In the data rows, the value 128 means zero.
Here are some points, each followed by its number:
array([172,  87, 124, 192, 125, 132, 146, 146,  95, 147]) 0
array([137, 144,  81, 156, 129,  80, 179, 128, 147, 210]) 1
array([180, 133,  98, 148, 123, 119, 223,  82, 173, 106]) 2
array([101, 108, 113, 138, 129, 123, 119, 126, 122, 127]) 3
array([ 70,  84, 133,  75, 148, 160, 162, 108, 133, 116]) 4
array([133, 226, 120,  19, 201, 104,  72,  93, 247,  95]) 5
array([121, 100, 102, 165, 139, 111, 109, 162, 130, 168]) 6
array([201, 157, 159, 154, 116, 129, 100, 213,  88, 174]) 7
array([166,  86,  80, 116,  75, 150, 163, 143, 149, 140]) 8
array([ 98, 194,  71, 110, 126, 115,  20, 127, 148, 154]) 9
array([140, 107, 125, 160, 127, 166, 106, 121, 142, 101]) 10
array([118, 151, 119, 129, 150, 113,  91,  98, 153, 115]) 11
array([154, 105, 129, 168,  93, 142, 135, 144, 119, 139]) 12
array([144, 160, 140, 126, 137, 111,  95, 122, 102, 140]) 13
array([185, 131,  25, 165, 168, 194, 160, 175, 137, 182]) 14
array([125, 184, 165,  52, 127,  92,  81, 123, 155, 128]) 15
array([106, 133, 136, 140, 103,  98, 132,  92,  96,  95]) 16
array([135, 114, 163,  93, 119, 223, 125, 108,  71,  51]) 17
array([130, 138, 138, 145, 163, 131, 127, 159,  74, 157]) 18
array([107,  94, 104, 137, 133, 119, 129, 167,  86, 154]) 19
array([117, 109,  96, 190,  98, 183, 129, 241,  47,  91]) 20
array([120, 103, 152, 159, 128, 126, 127, 117,  93, 115]) 21
array([153, 115,  97, 174, 150,  89, 113, 156,  77,  76]) 22
array([136, 172, 130, 139, 143, 126, 120, 103, 150, 114]) 23
array([161, 126, 170, 143, 145, 164, 145, 125,  94,  76]) 24
array([113, 116, 132, 124, 151, 145, 114, 142, 125, 101]) 25
array([ 94,  87, 113, 113, 133, 152, 141, 140, 117, 105]) 26
array([113, 129, 121,  34, 115, 114, 118, 108, 112, 163]) 27
array([141,  83, 143, 146, 127, 173, 145, 124, 123, 121]) 28
array([105,  54, 107, 144, 165, 107, 180, 180, 105, 155]) 29
array([150, 127, 134, 132, 146, 120, 115, 107, 139, 115]) 30
array([116, 138, 115, 141, 136, 107, 110, 113, 119, 116]) 31
array([153,  85, 161, 102, 137, 140, 124, 126,  88,  99]) 32
array([118,  91, 126, 167, 134, 132, 160, 142, 130, 119]) 33
array([134, 122, 120, 105, 123, 118, 116, 124, 133, 110]) 34
array([122, 121, 129, 114, 115, 129, 110, 149, 114, 137]) 35
array([173, 154, 172, 157, 120,  50, 171, 127, 161, 216]) 36
array([153,  61,  53, 188, 126, 122, 128,  89, 156, 167]) 37
array([121, 133, 122, 139, 123, 135, 114, 135, 127, 133]) 38
array([ 87, 106,  99, 112, 117, 149, 163, 250, 136, 233]) 39
array([140, 145, 145, 129, 121,  90, 118, 125, 135, 122]) 40
array([109, 116, 127, 129, 140, 115, 125, 132, 104, 145]) 41
array([164,  77, 138, 153, 114, 139, 143,  88,  92, 160]) 42
array([ 91, 172, 162, 117,  96, 153, 116, 118, 105, 132]) 43
array([108, 113, 146, 127, 111, 128, 105, 122, 125, 119]) 44
array([130,  87, 128, 135, 123, 109, 132, 170,  99, 158]) 45
array([142, 229, 170,  43, 160, 134,  29,  84, 198,  94]) 46
array([ 23,  91,  91, 143, 111, 162, 131, 116, 133,  51]) 47
array([155, 118, 143, 123, 149, 120, 142, 108, 148, 131]) 48
array([104, 131, 130, 136, 126, 125, 132, 155, 109, 113]) 49
array([146, 117, 102, 144, 164, 144, 121, 148, 157, 127]) 50
array([169, 204,  55, 125, 114, 163, 182, 141, 161, 187]) 51
array([165, 139,  95, 149, 139, 100, 166, 145, 121, 120]) 52
array([122, 109, 183, 117, 115, 163, 107, 161,  76, 102]) 53
array([140, 118,  82, 164, 139, 127, 145, 129, 133, 124]) 54
array([128,  97, 104, 128, 116, 132, 119, 113, 112, 130]) 55
array([160, 212, 124, 131, 110, 135, 156, 118, 141,  83]) 56
array([149, 160, 160,  70, 123, 151, 108, 141, 155, 162]) 57
array([131, 173, 111, 122,  55, 185,  79, 135, 105, 123]) 58
array([114, 122, 107, 128, 116, 133, 117,  98, 151, 130]) 59
array([133, 114, 148, 108, 114, 108, 153, 112,  96, 125]) 60
array([ 40,  99,  90, 174, 124, 157, 134, 162, 142, 147]) 61
array([147, 194, 131,  70, 132, 136, 118, 118, 158, 131]) 62
array([ 82, 102, 132, 110, 134, 149, 130, 136,  70, 118]) 63
array([147,  85, 105, 148, 125, 129, 104, 164, 116, 145]) 64
array([140, 112, 126, 157, 140, 141, 115, 161,  76,  80]) 65
array([134, 134,  89, 154, 164, 112, 160, 117, 119, 139]) 66
array([101, 123, 190, 195, 165, 165, 125,  70, 148,  89]) 67
array([130,  97, 116, 146, 167, 134, 148, 113, 138, 126]) 68
array([125, 109, 136, 108, 105, 198,  86,  70,  89,  26]) 69
array([111, 161, 114, 104, 106,  99, 111, 109, 132, 111]) 70
array([148,  70,  41, 202,  65, 174, 152,  89, 135, 155]) 71
array([154, 113, 103, 113, 112, 141, 115, 109, 140, 159]) 72
array([103,  63, 110,  90,  65, 134, 189, 195, 115, 142]) 73
array([108,  74, 159, 143, 130, 120, 130, 112, 100, 122]) 74
array([133, 116, 135,  99, 108, 127, 103,  94, 124, 123]) 75
array([118, 164, 155, 104, 112, 152,  94,  99, 158, 133]) 76
array([ 98, 119, 104, 143, 122, 100, 125, 152, 123, 146]) 77
array([158, 124,  55, 150, 100, 141, 167, 146, 202, 172]) 78
array([135, 118, 126, 158, 115, 163, 101, 137, 104, 107]) 79
array([135, 115, 118, 113, 132, 138, 108, 156, 129, 145]) 80
array([153,  76,  45, 196, 139, 164, 141, 183, 145, 201]) 81
array([165,  94, 111, 137, 124, 118, 157, 127, 154, 101]) 82
array([100, 134, 114, 124, 145, 108, 111,  59, 117,  91]) 83
array([ 45, 250, 190,   0, 156, 106, 163,  73, 255,  84]) 84
array([161, 175, 123, 165, 124, 105, 195, 124, 126,  39]) 85
array([157, 146, 112, 129, 114, 170, 117, 112, 220, 143]) 86
array([135, 103, 128, 145, 134, 124, 108, 154,  99, 145]) 87
array([128, 101, 129, 124, 130, 133, 134, 122,  72, 116]) 88
array([145, 145,  99, 104, 116, 101, 105, 115, 158, 132]) 89
array([110,  72, 147, 145,  99, 163, 152, 142, 103, 134]) 90
array([172, 255, 165,  78, 148, 111,  93,  21, 255,  92]) 91
array([119, 169, 156, 110, 139, 122, 115, 101, 134, 118]) 92
array([ 91,  67, 115, 160, 119, 142, 137, 127, 144, 133]) 93
array([ 52, 255, 164,   0, 156, 128,  29, 126, 255, 170]) 94
array([126, 109, 109, 128,  90, 124, 126, 141, 116, 146]) 95
array([183, 102, 124, 142, 108,  94, 190, 206, 114, 212]) 96
array([107, 169, 165,  80, 125, 107,  94, 115, 147, 114]) 97
array([125, 106, 120, 123, 135, 139, 121, 131, 126, 135]) 98
array([101, 101, 112, 148, 135, 137, 117, 118,  96, 112]) 99
array([148, 119, 159, 148, 151, 164, 133,  92,  73,  86]) 100
array([180,  44, 153, 190, 137,  85, 181, 151, 163, 153]) 101
array([ 37, 128,  92, 131, 162, 154, 108, 116, 110, 139]) 102
array([110,  81, 131, 129, 154, 142, 123, 148, 120, 130]) 103
array([176,  78, 113, 144, 183,  98, 126, 103,  75, 123]) 104
array([140, 142, 139, 113, 147, 115, 100, 108, 130, 117]) 105
array([118, 123, 134, 142, 112, 136, 104, 133, 144, 121]) 106
array([125, 132,  85, 122, 155, 171, 137, 136, 128, 126]) 107
array([136, 109, 108, 114, 114, 114, 111, 140, 126, 142]) 108
array([138, 102, 170, 139, 116, 135, 170, 113, 111, 170]) 109
array([103,  65, 182, 153, 108, 133, 197, 110,  28, 126]) 110
array([122, 129, 197, 138, 150, 149, 146, 145, 131, 124]) 111
array([182, 238,  85, 119, 203, 147, 115,  55, 221, 112]) 112
array([158, 100,  12, 238, 184,  84, 176, 255,  80, 176]) 113
array([122, 100, 127, 160, 146, 124, 103, 118, 113, 123]) 114
array([116, 135, 146,  73, 181,  44, 147, 161, 123, 147]) 115
array([ 71, 100, 119, 120, 130, 110, 135, 151,  88, 165]) 116
array([144, 128, 128, 130, 114, 112, 144, 124, 126, 110]) 117
array([ 96,  60, 161, 152, 148, 147, 163, 141, 109, 107]) 118
array([174, 169, 140, 157, 109, 205, 178,  84, 133,  87]) 119
array([145, 109, 142,  76, 137, 133, 105, 129, 107,  88]) 120
array([143, 104, 130, 143, 133, 105, 127, 148, 118, 137]) 121
array([145,  82, 109, 114, 156, 172, 126, 147, 100, 130]) 122
array([117, 111, 143, 139, 121, 118, 116, 132, 121, 129]) 123
array([115, 109, 119, 157, 170, 119, 125, 157, 117, 106]) 124
array([150, 127, 120, 135, 119, 110,  97, 127, 115, 124]) 125
array([121, 136, 123, 123, 132, 132, 106, 128, 114, 116]) 126
array([198, 255, 255,   0, 138,  73,  40,  37, 255, 120]) 127
array([106, 128, 133, 117, 130, 115, 126, 139,  97, 138]) 128
array([101, 145, 146,  62, 141, 123, 194, 157, 167,  86]) 129
array([154, 175, 104, 137, 106, 117, 126,  51, 181, 219]) 130
array([105, 149, 159, 115, 143, 152,  84, 106, 150, 120]) 131
array([115,  81, 141, 132, 128, 107, 118, 144, 127, 141]) 132
array([156, 151, 134, 126, 133,  98, 127, 199,  26, 150]) 133
array([ 90,  40, 108, 185, 142, 102, 129, 157, 137, 103]) 134
array([130, 171,  87, 156, 108, 102, 155, 136, 156, 125]) 135
array([ 98, 143,  74, 160, 118, 203, 218,  94,  73,  93]) 136
array([117, 117, 104, 189, 132, 143, 195, 104, 175, 177]) 137
array([115, 114, 152, 144, 139, 144, 117, 134,  89, 177]) 138
array([157, 217, 154,  60, 167, 110, 104,  61, 218, 110]) 139
array([160, 109, 118, 159, 100,  81, 126, 173,  84, 150]) 140
array([134, 122, 118, 146, 134, 123, 117, 126, 127, 132]) 141
New points follow, each followed by the numbers of its three nearest points above, nearest first.
array([137, 154, 118, 160,  88, 142,  99, 124, 169, 124]) 106 38 59
array([113, 108, 142, 105, 141, 139, 141, 121,  94,  91]) 88 25 63
array([177,  47, 138, 153, 152, 187, 175, 110, 135, 144]) 28 42 68
array([137, 190, 138,  69, 114, 101,  81, 121, 155, 130]) 15 97 62
array([186, 141, 109, 215, 114, 168, 232, 123,  85, 141]) 0 119 136
array([189, 143,  65, 134, 114, 122, 171, 142, 120, 126]) 52 54 135
array([168, 135, 109, 152,  93, 109, 141, 132,  97,  54]) 117 85 22
array([107, 124, 141, 132, 159,  99, 130, 147, 128, 143]) 41 128 123
array([112, 255, 137,  11, 130, 183, 190, 118, 255,  82]) 84 139 62
array([ 64, 124, 121,  95, 136, 152, 130, 130,  84, 109]) 63 26 128
array([105,  71, 108, 161,  98, 145, 139, 110, 108, 121]) 93 99 55
array([ 96, 181,  96,  70, 134, 103,  13,  99, 149, 115]) 9 15 11
array([106,  96, 117, 151, 128, 146, 109, 132,  86, 125]) 99 114 3
array([109,  98, 143, 154, 126, 166, 187, 123,  98, 141]) 90 28 109
array([ 88, 194, 117, 184, 113, 210, 184,  94, 149,  49]) 119 136 56
array([164, 134,  84, 166, 126, 115, 130, 156, 197, 152]) 78 50 135
array([168,  82, 132, 155, 131, 129, 159, 138, 134,  85]) 82 33 28
array([ 80,  45,  69, 152,  93,  88, 188, 203,  94,  57]) 134 73 29
array([131,  96, 140, 126, 155, 110, 101, 130, 139, 165]) 132 98 121
array([110, 126, 161, 164, 139, 214, 124, 149,  99, 174]) 138 28 18
array([133,  74, 130, 139, 135, 137, 136, 136,  84,  99]) 88 21 32
array([116, 131, 141, 101, 121, 126, 131, 110, 161, 146]) 59 34 48
array([215,  86, 122, 206, 140,  78, 224, 213, 102, 187]) 96 101 0
array([ 91,  69, 119, 175, 130, 100, 119, 144, 140,  92]) 134 93 33
array([158, 142, 150, 117, 128,  99, 156, 151,  72, 116]) 60 117 88
array([182, 188,  35, 219, 143, 105, 136, 226,  70,  82]) 22 113 52
array([109, 109, 106, 160, 142, 137, 134, 166, 144, 147]) 6 77 33
array([124,  89, 128, 214, 177, 159, 112, 119,  82, 149]) 114 0 21
array([147, 182, 165, 109, 117, 146, 155, 123, 169,  65]) 56 23 92
array([125,  82, 119, 115,  82, 169, 224, 251,  82,  85]) 73 20 90
array([118,  73, 104, 139, 129, 161, 147, 118, 142, 158]) 93 98 28
array([133, 144, 139, 109, 153, 140, 100, 126, 146, 138]) 105 131 126
array([154, 116, 125, 120, 116, 132, 163, 120, 100,  90]) 117 60 88
array([121, 107, 150, 147, 118, 126, 118, 113,  93, 183]) 138 41 109
array([199,  53, 109, 229,  89, 130, 139, 139, 139, 190]) 0 37 12
array([146,  85, 144, 162, 110, 152, 185, 176, 147,  95]) 33 28 82
array([114, 146, 140,  86, 128, 127, 123,  98, 132, 114]) 92 75 105
array([141, 151, 141, 125, 121, 120, 167, 129, 137, 102]) 117 40 48
array([ 93, 152,  96,  93, 153, 127, 118, 132, 118, 121]) 126 128 31
array([100, 115,  87, 128, 162,  94, 174, 163,  35, 134]) 19 116 18
array([149,  57, 110, 144, 169, 120, 126, 161, 121, 160]) 64 45 103
array([140,  95, 128, 185, 116, 117,  99, 122, 109, 145]) 114 87 141
array([160, 128, 149, 115, 152, 148,  92, 183, 122, 185]) 80 87 18
array([127,  84, 123, 174, 120, 152, 150, 134, 102, 118]) 33 28 90
array([105, 113, 132, 255,  41, 101, 160, 187, 162, 144]) 12 33 135
array([165, 125,  88, 222, 101, 101, 148,  87, 138, 135]) 54 37 135
array([133, 168, 112, 131, 141, 104,  95, 119, 106, 146]) 13 31 125
array([ 91,  81, 177, 153, 114, 108, 114, 163, 123, 127]) 132 123 74
array([121, 146,  80,  76, 104, 140, 206, 199, 127, 132]) 73 129 8
array([157, 204, 182,  85, 144,  80, 122,  70, 166,  58]) 139 92 97
array([212, 155, 128, 106, 152, 121, 147, 178, 188, 205]) 57 96 36
array([135, 132, 153,  90,  93, 160, 135, 139, 103, 126]) 35 60 43
array([185, 112, 154, 187, 158, 196, 139, 203, 165, 229]) 81 7 96
array([110,  95, 139, 182, 107, 206, 147, 177, 137, 161]) 90 28 12
array([180, 171, 101, 181, 189, 109,  99, 145, 174, 177]) 50 6 23
array([119, 138, 132, 110, 127, 137,  95, 119, 116, 103]) 126 34 105
array([131, 131, 177, 131,  95, 134, 146, 132, 120,  89]) 117 44 60
array([133, 173, 156,  39, 152,  76,  79, 129, 192, 100]) 15 97 62
array([162,  96,  99, 129, 135, 141, 128,  87, 122, 123]) 55 72 30
array([236, 147,  39, 219, 152, 160, 255, 152, 166, 165]) 14 78 2
array([104, 163, 123, 109, 112, 108, 100,  99, 147,  96]) 70 11 92
array([126, 154, 143,  72, 104, 112,  68, 102, 153,  92]) 97 15 70
array([167,  96, 147, 184,  72, 161, 185, 190, 138, 149]) 12 0 90
array([ 83, 149, 176,  48, 102,  88, 169, 101, 184,  87]) 129 97 15
array([141,  86, 109, 157, 138, 104, 110,  98, 108, 131]) 114 55 141
array([118,  58, 131, 154, 132,  98, 153, 116,  92, 124]) 74 21 33
array([119,  98, 183, 160, 169, 135, 134, 120, 119, 170]) 138 109 111
array([151, 161,  85, 117, 131, 172, 160, 115, 184, 127]) 86 107 23
array([ 83, 122,  78, 131,  90, 132,  94, 121, 166, 150]) 59 3 106
array([195, 174, 126, 153, 123, 119, 142, 154, 112, 141]) 52 13 117
array([111, 110, 137, 114, 107, 169, 147, 101, 121,  71]) 26 28 25
array([180,  89, 189, 121, 115, 171, 182,  66,  24,  66]) 100 24 17
array([122,  81, 125, 123, 138, 102, 141, 140, 150, 131]) 132 121 98
array([117, 119, 149, 169, 124, 127, 118, 117, 103, 126]) 21 123 114
array([ 97, 125, 114, 155,  91, 164, 255, 126,  66, 106]) 136 110 90
array([130,  98, 125, 166, 139, 130, 169, 125, 142, 143]) 33 68 54
array([133,  70, 126, 156, 133, 117, 163, 175, 100, 153]) 45 29 19
array([128, 142, 113, 120, 130, 130, 110, 111,  93, 106]) 126 31 34
array([172, 163,  49, 193, 140,  85, 164, 136, 162, 222]) 1 78 51
array([148, 147, 109, 104,  95, 107, 131, 105, 153, 115]) 89 70 34
array([ 66, 142, 130, 143, 114, 118, 163, 111, 185, 116]) 59 135 106
array([121, 146,  82,  78,  93, 119, 216, 171, 113,  98]) 129 73 52
array([170, 126, 165,  90, 105,  96, 125, 139, 143, 135]) 40 34 117
array([149, 118, 110, 134, 124, 133, 195, 146,  56, 150]) 88 60 18
array([108, 168, 137, 102, 135, 140, 113, 115, 143, 105]) 92 131 76
array([115, 217, 157,  24, 109, 123,  64, 108, 146, 121]) 15 97 62
array([127, 136, 150, 138, 117, 152, 126, 102,  99, 156]) 138 38 123
array([104, 130, 128, 128, 123, 135, 164, 136, 101, 109]) 49 128 117
array([183, 255, 226,   0, 177, 102,  21,  24, 255,  69]) 127 46 91
array([119, 150, 157, 122, 159,  70, 153, 109, 146, 120]) 40 92 48
array([141,  84, 121, 140, 138, 118, 104, 152,  89, 142]) 87 64 45
array([ 98, 114, 207, 139,  80, 144, 159, 133, 131, 158]) 109 111 90
array([122,  98, 217, 129, 150, 113, 148, 100,  78, 192]) 109 138 74
array([134, 106, 167, 159, 125, 167, 199,  41, 108, 102]) 100 119 28
array([127,  97, 119, 144, 114, 142, 118, 119, 122, 125]) 55 98 3
array([142, 230,  71, 165, 127, 112,  64, 100, 118, 151]) 9 13 23
array([156, 131, 128, 141, 132, 108, 150, 173,  84,  91]) 65 52 49
array([ 54,  43, 115, 208, 129,  69, 157, 213,  77, 201]) 29 19 116
array([145,  94, 124, 144, 130, 123, 111, 136,  98, 163]) 87 121 64
array([171, 130, 122, 153, 139, 136, 137, 110, 177, 139]) 48 30 50
array([164, 135,  99, 158, 149, 186,  95, 125, 151,  90]) 10 50 79
array([125, 102, 134, 138, 118, 178,  99, 137, 111, 133]) 79 98 10
array([103,  99, 108, 147, 117, 184, 183, 110,  88,  76]) 136 26 28
array([136, 133,  96, 144, 128, 176, 160, 125,  85, 154]) 107 88 54
array([140,  91, 126, 143,  82, 121, 127, 115, 117, 173]) 95 12 55
array([157, 255, 255,   0, 187,  93,  70,  47, 255, 157]) 127 139 91
array([121,  89, 150, 127, 130, 103, 128, 160, 114, 138]) 132 45 121
array([152,  98, 175,  94, 135, 126, 158, 102, 113, 167]) 109 60 48
array([103, 104, 238,  80, 128, 191, 188, 134, 146, 105]) 111 4 129
array([123, 108, 138, 117, 127, 142, 125, 142,  89, 105]) 88 25 49
array([142,  90, 110, 156, 136, 135, 180, 179, 117,  71]) 33 82 65
array([144,  77, 144, 181, 153, 179, 166, 174,  89, 181]) 0 138 90
array([126, 227, 164,  38, 126, 101,  88,  98, 153, 119]) 15 97 62
array([112, 103, 128, 147, 109, 111, 109, 142, 104, 129]) 123 3 87
array([140, 141, 131, 206, 163, 147, 175,  79, 106, 154]) 66 137 68
array([132,  96, 138, 132, 141, 111, 128, 173, 107, 149]) 45 121 87
array([149,  56,  50, 208, 147, 118, 182, 187, 108, 185]) 81 29 113
array([148,  82, 106, 124, 145, 140, 106, 158, 108, 162]) 64 87 80
array([112, 169,  96, 119, 124, 125, 141,  79, 139, 153]) 59 23 70
array([124, 126, 120, 128,  93, 108, 136, 129, 117, 115]) 117 95 34
array([ 81, 110, 115, 129, 164, 121, 158,  81, 172,  97]) 68 59 83
array([156, 121,  87, 160, 170,  61, 129, 154, 123, 224]) 1 6 66
array([143, 100, 100, 140, 123, 138, 110, 155, 116, 122]) 64 87 80
array([167, 117, 147, 138,  79, 106,  91, 106, 109, 142]) 125 75 40
array([134,  85, 126, 138, 167, 111, 170,  97, 101, 113]) 68 88 104
array([146, 138, 111, 140, 129, 107, 110, 120,  98, 120]) 125 31 141
array([122, 105, 120, 147, 151,  95, 113, 146, 122, 105]) 124 121 114
array([161,  92, 138, 152, 129, 112, 142, 139, 120, 146]) 121 12 87
array([126, 167, 138, 150, 114, 215, 142, 109,  91,  89]) 119 100 24
array([ 92, 177, 152,  73, 151, 105,  89, 119, 158, 120]) 97 15 92
array([ 73, 204, 192,  98,  87, 179, 211, 128, 141, 196]) 43 109 57
array([ 91, 101, 111, 139, 128, 143, 129, 130, 116, 132]) 3 99 98
array([120, 172, 141, 146, 134, 131,  98, 136, 145,  77]) 23 126 11
array([105, 128, 154, 128, 126, 160, 151, 154,  98, 100]) 49 25 63
array([165, 221, 152, 108,  92, 164, 230, 161,  93, 119]) 56 119 85
array([115, 135, 158, 112, 127, 120, 114, 157, 127, 131]) 35 128 123
array([ 16,  74, 135, 187, 150, 175,  84, 103,  74, 117]) 102 99 63
array([135,  99, 127, 121, 115, 103, 130, 180, 117, 157]) 45 121 108
array([118, 170, 130,  79,  93, 138, 104, 100, 134,  56]) 70 97 92
array([158,  65, 112, 138, 100, 112, 133, 127, 120,  92]) 82 55 117
array([ 92, 132,  89, 159, 137, 156, 127,  96, 159,  93]) 59 10 3
array([153, 255, 176,   0, 140,  91,  43,  21, 171,  98]) 46 139 127
array([ 93, 189, 113,  68, 109, 124, 127,  61, 224,  23]) 139 70 97
array([ 59, 196, 143,  13, 150,  74,  82, 103, 140, 140]) 15 97 27
array([177, 143, 112, 236, 130, 132, 137, 138,  97, 149]) 0 12 54
array([155, 106, 105, 106, 114, 239, 118, 145, 104, 165]) 122 107 28
array([117, 164, 118, 116, 132, 132, 122, 142, 157, 148]) 38 80 23
array([198,  78, 169, 146,  62, 111, 123, 133, 142, 161]) 12 42 109
array([102, 125, 116, 133, 134, 146, 118,  75, 150, 113]) 59 11 83
array([187, 230, 177,  97, 165, 186, 110,  70, 222, 151]) 139 112 91
array([187, 103, 132, 185,  94, 115, 209, 224, 105, 210]) 96 0 140
array([136, 101, 162, 113, 115, 118, 175, 136, 150, 187]) 109 48 132
array([157, 118, 125, 117, 141, 138, 102, 106, 137, 118]) 30 105 34
array([117, 126, 116, 179, 135, 114, 115, 174, 107, 154]) 6 87 77
array([126, 231, 169,  29, 118, 107,  36,  78, 201, 107]) 46 15 139
array([ 86, 140, 125, 131, 150,  99, 113, 107, 103,  94]) 31 83 16
array([144, 114, 106, 104, 132, 132, 101, 108, 119, 103]) 34 75 126
array([ 78, 104, 158, 125, 168, 151, 131, 129, 151, 103]) 25 103 26
array([137, 106, 123, 136, 140, 111, 109, 140, 100, 142]) 87 121 41
array([131, 216, 151,  61, 120,  75,  76, 112, 164, 110]) 15 97 62
array([103, 104, 111, 144, 138, 128, 102, 122, 119, 129]) 3 114 99
array([186, 140,  98, 160, 142, 112, 149, 171, 161, 120]) 52 50 54
array([172, 118,  94, 246,  68,  75,  80, 119,  74, 167]) 140 0 12
array([ 81, 134,  97, 152, 147, 144, 119, 131, 108,  94]) 99 3 49
array([112,  92, 138, 102,  90, 127, 151, 154, 114,  79]) 26 49 117
array([118, 130, 123,  85, 170, 156, 116,  54, 152,  95]) 83 11 131
array([129, 115, 121, 174, 146,  60, 140, 132,  98, 127]) 121 31 77
array([ 48, 194, 122,  80, 118, 126, 147, 163, 200,  87]) 129 97 70
array([ 87,  86, 184, 138, 118, 143, 123, 105,  95, 127]) 74 21 44
array([132, 133, 128, 182, 139, 117, 101, 157, 123, 163]) 6 87 141
array([106,  45, 132, 121, 118, 185, 156, 176,  49, 132]) 90 63 122
array([ 81,  70, 125, 132, 162,  88, 174, 132, 114, 138]) 29 116 132
array([138, 154, 142,  67, 123, 124, 151,  89, 171, 141]) 62 92 57
array([137, 123, 182,  93, 171,  99, 192,  71,  89, 104]) 60 48 32
array([140,  43, 128, 130,  89,  90, 147, 151, 107, 155]) 45 132 95
array([127,  99, 135, 117, 149, 174, 167, 162,  94, 154]) 122 103 90
array([123, 143, 181, 129, 146, 176, 164, 138, 144, 163]) 111 109 138
array([133, 255, 157,   0, 140, 199, 190, 177, 123, 127]) 62 129 57
array([127, 143, 165, 176, 206, 129, 144,  83, 198,  42]) 67 23 30
array([127, 147, 130, 160, 147, 110, 124, 108, 111, 121]) 31 141 30
array([166, 128, 142,  91, 128,  96, 145, 127, 150, 133]) 48 40 117
array([ 85, 164,  79,  87, 176, 149, 101, 132, 199, 108]) 11 107 131
array([164,  87, 153, 178,  73, 143, 116, 162,  77, 137]) 12 0 140
array([110, 186, 131,  29, 114,  88,  86, 132, 198,  89]) 15 97 62
array([117, 204, 152,  46, 136, 120,  66, 121, 162, 114]) 15 97 62
array([161, 133, 122, 165,  64, 160, 201, 173,  92, 118]) 12 0 90
array([ 97, 117, 118, 151, 158, 103, 128, 142, 101, 111]) 124 49 41
array([111,  77, 148, 156, 118, 109, 176, 109, 110, 182]) 109 42 74
array([136, 133, 130, 152, 100, 124, 148, 134, 117, 125]) 117 12 38
array([162, 199, 136, 183, 106,  99, 165, 105, 115, 118]) 56 135 23
array([123,  77, 163, 130, 141, 139, 108, 125,  93, 119]) 74 21 32
array([145,  57, 175, 143, 111, 153, 209, 225, 113,  21]) 118 24 65
array([136, 118, 116, 140, 136, 129, 112, 130, 116, 123]) 141 38 98
array([111, 255, 182,   0, 118, 119,  54, 114, 226,  60]) 46 5 139
array([167,  55,  83, 143, 147,  95, 188, 202, 118, 115]) 29 52 82
array([116, 111, 133, 165, 127, 145,  97,  98, 118, 116]) 114 99 10
array([120, 122, 144, 156, 141, 143, 105, 155,  89, 135]) 87 18 138
array([134, 113, 129, 132, 107, 134, 116, 149, 104, 139]) 35 95 87
array([ 97, 189, 175, 114, 150, 195, 151,  87, 170, 183]) 76 131 92
array([117, 137, 117, 110, 127, 109, 121, 129, 140, 114]) 34 126 70
array([154, 130, 107, 129,  92, 148, 134, 107, 129, 135]) 72 55 95
array([115, 121, 134, 145, 104, 102, 145,  80,  81,  99]) 16 60 21
array([126, 147, 105, 102, 156, 160, 132,  27, 146,  91]) 83 23 59
array([130, 232, 154,  68, 123, 130, 117, 101, 172, 126]) 62 15 97
array([102, 157, 144, 106, 137, 141,  95, 115, 156, 108]) 131 76 92
array([122, 180, 151,  95, 108, 122, 120,  96, 131, 114]) 92 97 70
array([126, 147, 108, 163,  91, 197, 121, 126, 112, 129]) 79 58 38
array([162,  66, 121, 165, 154,  17, 187, 248, 149, 189]) 96 101 29
array([101, 160, 145, 125, 152, 127, 110, 106, 144, 119]) 92 11 131
array([118, 119, 135, 119, 122, 160, 148, 119, 106, 131]) 98 88 28
array([ 85, 103, 131, 153, 120, 147, 152,  96, 159, 161]) 93 59 137
array([124, 119,  82, 136, 114, 127, 121, 115, 118, 125]) 55 3 141
array([107, 112, 138, 136, 121, 125, 100, 109, 116, 119]) 44 123 3
array([ 95, 149, 128,  91, 131, 144, 103, 114, 123, 107]) 126 131 92
array([125, 190, 151, 135, 112, 181, 102,  64, 143, 151]) 76 131 43
array([121,  23, 151, 167, 114, 138, 191, 155, 110,  59]) 118 33 90
array([214,  88,  75, 218,  90,  89, 176, 209, 138, 167]) 96 0 140
array([128,  94, 121, 145, 149, 119, 114, 144,  81, 141]) 87 19 41
array([140, 112, 126, 145, 137, 128, 119, 150, 105, 139]) 87 121 141
array([111,  96, 208, 197,  85, 152,  40, 112,  77, 229]) 138 87 42
array([159, 135,  98, 126, 149,  50, 138, 170, 152, 148]) 52 121 40
array([165, 117, 129, 189, 134,  96, 157, 139, 115, 172]) 0 121 140
array([ 96,  82, 157, 156, 129, 116, 127,  95, 113, 162]) 74 21 132
array([ 66,  88, 110,  61, 103, 177, 166, 126,  43, 109]) 63 26 4
array([128, 108, 148, 114, 126, 146, 120, 123,  87, 114]) 88 32 21
array([130, 142,  84, 151, 135, 164, 208, 127,  83, 164]) 66 136 107
array([123,  60, 140, 120, 122, 124, 116, 129, 156, 178]) 132 98 103
array([164, 149, 129,  97, 149, 135, 113, 109, 130, 130]) 105 30 48
array([ 68,  39, 197, 114,  34, 139, 144, 135, 104, 169]) 90 73 74
array([135,  94, 122, 194, 149, 156, 142, 117, 179, 182]) 137 68 93
array([120, 158, 141, 124, 133, 124, 112, 108, 135, 117]) 92 23 105
array([139,  98, 138, 139, 111, 122, 148, 149, 103, 158]) 45 121 87
array([123, 158, 122,  80, 158, 124,  98,  76, 174, 120]) 11 92 105
array([115, 121, 138, 150, 139, 118, 136, 142, 116, 112]) 49 123 124
array([121,  87,  80, 179,  86, 125, 139, 168, 159, 173]) 6 95 12
array([111, 146, 117, 135, 147,  98, 109, 133, 118, 128]) 31 126 41
array([149, 168,  79, 121, 144, 147, 168, 123, 166, 171]) 51 107 78
array([153,  76, 115, 128, 114,  92, 143, 170,  77, 182]) 45 140 19
array([143, 190,  96,   6,  94, 180, 169, 103, 170,  88]) 62 129 56
array([174, 152,  71, 128, 100, 140, 109, 112, 159, 108]) 89 72 59
array([131, 141, 112, 141, 102, 141, 142,  58, 156, 124]) 59 23 75
array([148, 255, 166,   0, 139, 124,  63, 116, 206,  94]) 46 5 139
array([128, 198, 121, 148, 144, 155, 209,  29, 189, 109]) 2 119 23
array([184, 121,  82, 109,  85, 170, 179, 124, 154, 154]) 8 78 72
array([169,  51, 116, 203, 127,  67, 179, 171,  79, 255]) 96 0 101
array([113, 147, 125, 108, 135, 134, 110, 119, 129, 110]) 126 34 105
array([ 99, 106,  93, 119, 136, 150, 142, 106, 163, 147]) 59 98 3
array([119, 114, 111, 161, 145, 104, 107, 147, 113, 167]) 6 87 77
array([ 68,  32,  83, 159, 112, 100, 136, 191, 178, 147]) 134 93 61
array([101,  78, 114, 160, 117, 139, 109, 118, 102,  99]) 99 114 3
